X: rows in several groups, each row roughly a mix of its group's directions:
X (101 x 14):
[[  5  13   9 -24  13  20 -22  -7  11  -4   1 -13 -10  25]
 [-21   5  -4  18   7 -12  -9  -3 -21  -1 -13   4  14 -33]
 [ -8  -2  18  -3 -16  11  13   4  -4  15  24  -3   7 -35]
 [-14   6 -23  -6  23  13  -2  -5   6  -7  -3  22  14 -27]
 [ 11  -5  22  16  13   0   3   1 -16   3  13 -33 -11  18]
 [  1  -9  16  17 -20  -1  -5   4  -9  12   7 -28 -17  25]
 [  0 -11 -22  13  -6  -7  24   7   6   3   5  27  10 -24]
 [ 38  -2  -2 -17  -6  21 -14   3   7 -14  15 -12   3   0]
 [ -6   6  -6   1   4 -10  -7   7   0  -7 -30   5   2  42]
 [ 12   9  16  16  18 -23  -2  -7   5   2 -14  26  -6  21]
 [ -1  14  10 -16  12  20 -28  -5   5   1   1 -20 -14  23]
 [ 21  11 -15   6 -16 -12 -12  24   2  15   3 -19   5 -22]
 [  6  15  -5   9 -24 -28 -15   2   4  13  13  13   6 -23]
 [ -4 -19 -12   5   4   8  -6 -11  24  -7  -3  34  21   3]
 [  9   6  16  -7  -6  -7  12   8 -21   4   3 -36 -20  13]
 [ 14  10  16  14  16 -24  -2  -7   6   1 -19  23  -8  21]
 [ 18 -15 -17  -5  -4 -14  26   4  14   4   0  30   8  -8]
 [-23   4 -18  -7   9   1 -12  18   3  12   3  34   1 -16]
 [ 23  -5   5  11  19   7   7 -13   6   5  25  -2 -11 -30]
 [ 44   1  -4  -8   1  16 -16   9  -1  -7   4 -14 -10   6]
 [ 21   4 -30  -2  -1 -16 -20   6   1   0   7 -24  -3 -17]
 [  0  -1   0   9  -2  25  10  35  -1  15  -7 -14  15  17]
 [-16  23  -6  -6  19  24  -2   8 -13  -3   8 -22 -16 -14]
 [-10 -13   8  25 -18  10 -29  -7  14   6   4   2   2  22]
 [ 16 -22   1   6 -19 -19   3  -7  18   3  -5  26  16  13]
 [ 11   5  21  23  16   8  13   9   8   9 -16  17   0  25]
 [ 39  -2  -3 -16  -6  20 -15   2   7 -15  12 -13   1   2]
 [-33   3  19  18  -4 -16  18 -10  -4   4  -7 -14   3  17]
 [  3   3  22   3  -7   5   2  -9  14 -23  20 -30  11  15]
 [  4  -3   9  -1  -6  13  11  -7   0   7  26 -13  -2 -40]
 [  4  10  -5 -17 -14  13 -14   2  30 -25  15   5  17  -4]
 [-25  17 -14 -10 -10  -1  -2   9  19   2 -10  30  12 -10]
 [ 18  -9  18  12   7   3  -3  -3 -10  -8  15 -35  -9  19]
 [ 21   8   9 -13  -6 -35  16   4 -20   5 -12  -9  -2  -8]
 [  9  -2  -7  -5  25 -22 -12 -21   0 -17 -14   9 -15  19]
 [-24   1 -19  12  14  30 -10   0  13  -4   9  16   5 -16]
 [ -6  -6   7   0   2  33  17  16   1  -3 -23 -15   2  22]
 [ 34  -3 -15 -20  -5  18 -20   5   9 -14   9   4   2  -9]
 [-10   4   8  -2 -13 -18  -3 -30   2  -4  20  20  -5 -25]
 [  3 -12 -25 -10  -7  25  -2   9  -2  -4  11 -29   1 -20]
 [  7  -7   8   1  -6  15   9  -4   1   9  26  -2  -2 -42]
 [-11  19  12  -2   5  16 -34  -7  -4   0   1 -25  -9  12]
 [-31   4   7  -8 -28  -2   0  14  -6   3 -14  13  16  17]
 [  1  10   4   3  11 -32 -11 -15   2  -8 -17  19  -7  25]
 [-35   0   2  16   7 -21  17  -4  -8  16 -15  13  -3  -3]
 [  6   4 -38  -6  -6 -21 -27   0   0 -11  -4 -10  -1   6]
 [ -2  -7  -1 -15 -10   8   4 -10  -4  -2  22 -17  -4 -40]
 [ 31  -1 -17 -18  -3  19 -26  10   8 -12  10   5  -1  -5]
 [-20 -10   8  15  16 -15  18  -3 -26  25  -7   2  -9  -3]
 [ 10   6 -40   3 -14 -11 -25  12   3  -3  -4 -13   4   4]
 [ -5  -2 -31 -18 -17 -15 -22  -6  -5 -10  10 -13   0 -17]
 [-15  -1  28   8  -8  19  20  19  -2  18   5  13  15   1]
 [ 33 -13  13   5   6   4   3  -9 -14  -5   9 -31  -9   8]
 [ 28  -6  16   7   3   6  -4  -5  -5 -12  12 -34  -7  17]
 [ -1  -4 -28  -5   9  17  12   0  23  -5  11  28   8 -12]
 [-38   8 -13  -5  -2  -2  -6  13   5  11  -4  30   8  -5]
 [-14   9  13  -3 -19  -3  15 -17  26 -22   3  -8  21   1]
 [ 10 -12 -12  11 -14 -24  28   7  -1   6   0  21   9 -19]
 [ -7   2  -9  21  -9 -15  19  14 -23  13   4  -9  -8 -27]
 [ -3 -10 -25   5   3  12  15   1  21  -4   9  32  11 -14]
 [ 28 -11   9 -15  -8 -32  20   1  -7   5 -11   1   1  11]
 [  5  -9 -23  -1   2  -1  17   2  19  -1   3  36  12 -16]
 [  3  -1   0   9   0  27  11  33   0  12 -11 -17  11  17]
 [ -1   2  23   7 -10   1   6 -11   9 -18  12 -33   8  22]
 [ -3   6  -1  -6  -4 -32 -12 -27  -1  -5  17  14  -7 -21]
 [ -3  24  10 -18  18   4   0   7 -22  -3  -4 -29 -16  -7]
 [ 25  -5 -24 -12   9  12 -24  16  -6   5   2  18 -11 -12]
 [  0   8  24   1 -13   7   9  -8  11 -14  12 -32  12  20]
 [ 32  -5  -3  10  25   2   0 -12   7   1  15  -6 -15 -24]
 [ 12 -14 -10   4  19  -1  -8  11 -31  24  -5   6 -21  -4]
 [ 15  -3  25  -2 -15 -16   5   6 -13   7  -2 -25 -15  24]
 [-23   8  10  -6 -16   8  -8  -2  21 -21  18  -9  20  15]
 [  4  -6   2  -7  -2  28 -10  -3  25  -2  14  -2  -9  33]
 [ 35  -2  -2 -15  -5  18 -16   1  11 -20  17 -12   4  -1]
 [-42   7  -4  -2 -10  -8   5  -4  15  -3  -3  21  16  -5]
 [  3  13  25 -13   5  -4 -23  -6 -13  -1 -11 -27  -8  19]
 [-20  15  -9   6  13  26  -4  10 -11   5  13 -23 -19 -12]
 [-28   7   2  -5 -27 -11  -5  12  -5   4 -11  18  17  19]
 [ 28   7 -21 -16  -3  17 -26  18   8  -5  -2  11  -5  -1]
 [ -5   2 -32  -5 -29   1 -16  11  -1   1  11 -14  11 -15]
 [  2  -2 -18 -17  16  20   3  -6  26 -11   5  27  10  -1]
 [ 27  -8 -24  -6   6  -1  -8   4 -10   9 -18  21 -15 -18]
 [ -9  -5 -30 -21 -14 -11 -20  -9  -6 -13  11 -13   0 -16]
 [-18   7   0  -1  16  30 -30  -7   2   1   3 -18  -9  13]
 [-10 -12 -26 -21  -8  18  -7  12  -8  -9   0 -30   5  -1]
 [-25   5  -6  21   7  -4 -12  -5 -16  -4  -9   6  15 -32]
 [  0   1 -39 -11 -14 -15 -25  -4  -1 -12   1 -12   0  -4]
 [ 31 -11   1   5  15   8 -17   9 -17   0  12 -19 -18  11]
 [  9   1 -17  -3  17 -13 -13  -9   2 -18 -25  -4 -12  29]
 [ 25  -2 -17  -2  14   8 -21  22 -16  14  -4   9 -20  -1]
 [-11   5  24   1  11 -23   3 -17  -2  -2  -8  31  -3  19]
 [-23  -8 -20 -18  -9   6  -9   5  -7 -16 -17  -4   6  29]
 [-21 -10  21  -4   7  22  18 -15  -1 -12 -10  17  -3  20]
 [ 21  -5  18 -21  -6  -2  -6  -9  19  -8  -3   4   3  34]
 [-15   5 -10   4  11 -12  14   6  -8  25 -18  27  -6 -19]
 [ -7  24   4 -16  23  -7  -5  -1 -23  -8 -15 -10   3 -25]
 [ 11 -12  15  -7  -9   5 -18 -12  22  -5  -2   5   5  37]
 [ 16  -2  20   4  -6   4   4 -13   8 -21  14 -34   5  14]
 [ -6   0  -4  -6   7  33 -22  -7  19   1  11  -9  -9  25]
 [ -2   0  20  15 -14 -21   0   5 -28   8  -7 -27  -8   2]
 [ -4   1  19  15 -13 -13  -5   3 -27   8  -3 -33 -11   7]]

which group is each row in? (one row of each group first):
[-16  18  -6  -3  21  -6 -14  -6 -19  -4 -16   0  10 -31] -> D
[ 42  -2  -3 -10  -3  16 -17   3   4 -14   8 -16  -5   5] -> U
[ 22  11   7  20  19 -23  -4 -14  10  -1 -12  18 -12  13] -> N

[-13   4  17   2 -15  -4  12 -19  21 -23   9 -18  18   8] -> U
[ -3  15 -13 -21 -13  12  -6   7  26  -9   3  23  17 -15] -> U
[ 16  -2 -26  -6  13 -21 -21 -21   3 -18  -3  -4 -16  -2] -> N
[-13 -14   8  -8  18  13   8 -29   0 -21  -4  18 -12  15] -> N
[-26  12 -16  23   3  10  -7   4 -14   5   7  -8  -2 -30] -> D
[ 28 -16  13   8  12   2   4  -7 -22   3  10 -27 -13   6] -> U
[-16 -11  10  21  16 -20  19  -8 -22  18  -9  -4 -12  -1] -> U
